In the rows, 128 means zero.
A single turn carries every row of the set below to another of its rows. Some are shown first; where does it send the rows asked next?
J_733: [125 168 107 117 139 141 127 139 130 145 132  93 148 163 125 133  90 128
 130 158 104 124 135 129 126 134 189 118 132 116 108 115 117 122 145 100
 148 141 123  77 113 100 138 120 153 131]
J_264: [120 169  98 116 138 140 146 138 145 143 123 107 155 162 129 129  94 121
 127 158  97 136 131 125 115 125 181  95 126 120 106 123 120 118 150 106
 145 138 122  85 111 104 132 101 142 119]
J_741: [127 125 192  98 128 137 115 118 137 142 110 104 118 141 142 148 136 155
 115 120 124 107 147 113 126 141 135 127 146 175 140 108 145  89 114 127
 125 130 120 127 136 154 108 130 131  67]
J_959: [108 128 175  96 144 127 109 129 122 110 119 124 105 110 106 128 122 155
 130 133 108 128 138 109 133 142 123 143 165 174 131 112 145 113 111 151
 134 142 122 142 117 168 123 139 151  90]
J_806: [121 117 149 130 136 116 128 109 121 161 119 127 156 118 146 141 140 133
 138 123 146 137 143 136 138 123 116 108 104 134 156 136 157 117 123  80
 142 103 118 171 148 150 126 115  79 122]
J_970: [152 136 140 107 122 127 134 167 120 125 124 143 113 106 135 145 162 102
 173  90 174 141 130 141 128 126 117 133 139 160 120 149 125 139 158 157
 158 103 129 104 132 150 108 123 147 148]
J_798: [122 165 100 120 147 134 131 121 147 144 132  97 150 163 118 126  95 136
 131 153 105 123 134 142 119 133 169 121 137 116  99 106 107 133 134  96
 153 150 111  70 126 106 141 120 146 126]
J_740: [123 159 100 120 141 145 146 116 166 140 117 106 152 164 119 119  99 124
 122 157  99 129 124 129 117 132 162 105 127 124  93 117 110 131 147 104
 154 139 117  76 121 105 129 103 153 113]
J_786: [120 123 136 123 160 101 131 114 122 140 116 147 129  93 118 127 133 149
 137 143 138 154 148 130 146 130 105 130 110 112 157 119 163 142 120  94
 146 118 127 168 109 148 138 136 102 140]
J_767: [155 109 134 124 118 135 124 154 112 142 129 133  81 114 133 151 163 107
 167 111 144 134 132 137 109 144 138 146 174 138 109 124 141 129 158 146
 150 100 139 120 129 163 102 103 141 164]
J_979: [155 120 122 122  92 117 123 149 131 131 132 126 121 149 140 164 145 131
 126 102 142 103  96 124 178 134 100 131 102 146 141 145 124 153 135 165
 125 107 145 141 105  99 106 125 108 114]
J_201: [149 121 153 138 128 146 108 107 136 129  65 137  92 125 109 158 138 123
 127 136 147 101 131 107 104 133 106 129 129 122 143 114 137 127 106 128
  85 135 132 106 129  87 102 153 121 159]
J_273: [106 163 103 127 130 131 128 128 132 144 141  91 166 160 113 130  91 118
 141 151 105 127 124 140 142 140 165 124 131 113  85 127  99 142 141  91
 168 131 123 102 137 110 150 117 140 141]
J_420: [130 140 128 126 123 114 106 112 109 151 101 159 146 103 147 152 158 109
 140 126 139 157 135 136 125 106 101 103 105 125 143 123 156 138 128  97
 134 107 134 163 139 125 118 124  86 145]
J_917: [128 164  96 135 128 129 135 130 125 145 122 102 169 152 131 132  84 125
 140 154 103 146 144 122 126 131 172 110 127 120  97 129 118 123 144  93
 151 125 125  85 112  95 141 111 140 127]
J_608: [104 167 107 114 145 148 136 123 153 141 116  88 150 164 109 127  96 121
 114 164 109 113 123 135 127 132 161 120 126 113  98 119 105 135 154  99
 159 148 125  85 141 111 134 124 145 127]
J_107: [139 121 143 110 150 110 138 160 129 112 130 147 101  92 111 125 148 120
 164 115 128 144 140 126 137 151 121 150 168 141 115 129 130 120 148 141
 166  94 133 130 108 176 115 128 153 138]
J_951: [134 101 156 142 150 133 149 115 145 112  87 145  98 113  81 119 132 144
 128 154 136 123 124 102 128 141 105 148 129 113 149 129 151 130 106 116
 110 128 117 123  99 108 119 141 133 146]
J_446: [125 132 115 115 141 141 136 144 136 132 126 140 105 117 121 138 114 140
 141  92 152 121 124 156  99  98 122  90 114 163 167 161 136 147 121 168
 101 154 117 115 148 131 121 125 105 139]
J_187: [131 146 140 113 125 119 124 122 102 155 117 136 146 110 154 153 148 135
 135 116 178 157 145 139 143 109  98 118  93 150 157 134 158 153 126 105
 147 126 121 153 134 137 131 137 102 125]
J_805: [111 164  99 134 128 137 134 145 124 143 130  87 159 156 116 132  77 119
 139 147 105 125 129 126 138 139 169 120 125 114  95 134 106 122 149  99
 153 130 139  95 125 100 145 115 139 140]
J_109: [109 168 100 126 128 142 142 140 134 144 117  99 166 150 119 126  81 113
 133 152 101 141 137 118 127 136 162 105 125 125  91 143 112 112 160 101
 164 125 137  93 125 109 138 106 145 123]
J_426: [118  98 103 139 134 156 124 133 122 141 131 122  81 107 117 130 118 136
 133 101 123 116 123 156  85 116 130 105 144 142 147 148 146 138 129 156
 105 147 138 123 157 143 117 104  85 161]
J_558: [116 122 160 112 111 157 106 118 107 144 111 104  96 125 142 147 126 151
 114 125 118 125 146 109 116 140 117 126 163 183 120 113 157 112 124 156
 129 144 136 144 141 163 113 112 121  84]
J_439: [130 105 109 117 124  94 123 147 143 118 142 135 110 130 114 136 118 146
 122 120  97 105 104 118 176 148 105 135 129 127 142 136 124 138 132 163
 125 103 153 163  85 131 114 125 101 117]
J_849: [109 168 112 119 144 150 138 140 139 141 115  91 151 162 116 135  93 115
 118 165 105 125 129 122 125 132 180 110 123 105 107 128 118 120 155  97
 154 142 134  92 129 103 133 119 146 138]
J_20: [150  90 130 136  97 105 121 139 141 138 141 117 131 154 142 155 135 136
 139  99 112  86 105 121 171 148 122 130 128 135 133 140 116 112 128 141
 120  82 137 139 111 114 103 111  97 105]
J_168: [107 107 110 121 160 119 131 139 147 109 143 149  94 106  93 114 104 150
 138 114 104 118 113 148 109 118 129 110 138 142 167 146 139 136 114 162
  98 143 129 131 122 148 123 121 106 136]
J_626: [120 132 111 115 140 139 112 134 146 125 107 147  90 114 114 143 118 116
 136  99 111 105 125 149  82 113 125  85 135 155 146 142 125 123 123 167
  88 149 135 115 158 130 101 124 100 143]
J_859: [121 121 141 127 134 139 124 107 100 169 117 127 118 110 147 148 151 129
 124 138 154 153 146 134 119 127 115 116 117 123 149 120 178 143 138  99
 150 126 133 176 143 158 125 110  89 146]
J_775: [138 134 140 112 118 119  99 154 106 130 107 146 116 104 130 155 173  81
 171 109 141 134 127 133 125 135 114 138 152 142 106 128 122 120 155 136
 152  84 141 125 144 143 106 125 137 159]
J_944: [123 156  95 134 120 126 141 122 140 145 133 107 172 162 124 123  96 122
 151 150 107 144 126 135 131 133 166 115 132 118  83 123 104 140 137  96
 158 124 106  90 117 104 141 105 146 131]
J_912: [156  92 165 151 142 146 144 119 155 135  83 126  93 135 109 144 144 134
 135 131 154  91 121 115 115 143 128 140 125 112 151 127 139 111 114 111
 100 116 116  96 126  97 102 134 128 150]
J_858: [127 153 177  95 108 145 107 131 113 131 113 107 115 139 136 154 124 152
 119 107 154 121 141 116 135 129 121 127 138 195 133 127 138 127 110 165
 119 153 119 127 133 137 115 143 144  79]
J_351: [125 153 167  98 122 138  87 113 122 131  90 126 105 120 138 154 137 138
 126 123 123 125 153 112  99 128 123 112 155 183 124 100 144 107 104 147
 110 149 126 119 142 142 106 144 134  93]
J_178: [156 119 163 141 121 154 145 128 140 125  76 139 100 131 108 145 140 128
 134 122 184 114 122 106 122 130 104 135 113 138 141 143 138 140 117 141
 110 134 118 100 122  84 102 143 143 150]
J_278: [143 105 152 127 133 118 132 158 124 135 127 128 120 107 126 139 154  97
 187  95 146 131 133 137 121 143 133 140 157 138 121 145 124 105 147 120
 158  80 123 110 148 165 116 118 138 153]
J_419: [108 161 104 122 124 136 146 122 146 146 118 106 173 163 113 127  94 112
 132 156 103 137 122 130 137 135 158 112 125 120  82 132 100 135 152 102
 171 122 125 103 131 112 132 100 145 126]
J_641: [152 100 115 132  93 127 118 128 127 147 134 125 103 152 144 161 146 136
 115 126 113 111 105 120 155 142 115 128 132 127 130 123 143 136 139 157
 121 106 151 164 100 119  93  95  93 119]
J_583: [143 124 109 119  89 101  84 138 120 133 131 138 126 138 148 169 147 117
 138 111 107 106 110 131 160 135 110 125 130 138 131 118 120 141 131 158
 114  93 151 151 113 114  99 125  92 125]
J_870: [113 110 125 118 161 136 133 136 156 137 134 127 104 120 121 128 119 133
 141  93 119  98 125 163  91 112 145  88 135 149 168 151 133 114 127 142
 105 138 123 114 164 159 113 111  93 127]
J_311: [156  89 148 162 110 162 138 108 127 137  84 123  82 121 114 145 144 137
 129 138 146 118 128 100 105 145 110 151 146 125 122 118 157 126 114 128
 112 121 130 108 117  97 102 121 127 154]

J_168 turns into J_107
J_178 turns into J_979
J_558 turns into J_859
Now find these:
J_912 turns into J_20
J_944 turns into J_740
J_733 turns into J_917
J_351 turns into J_420

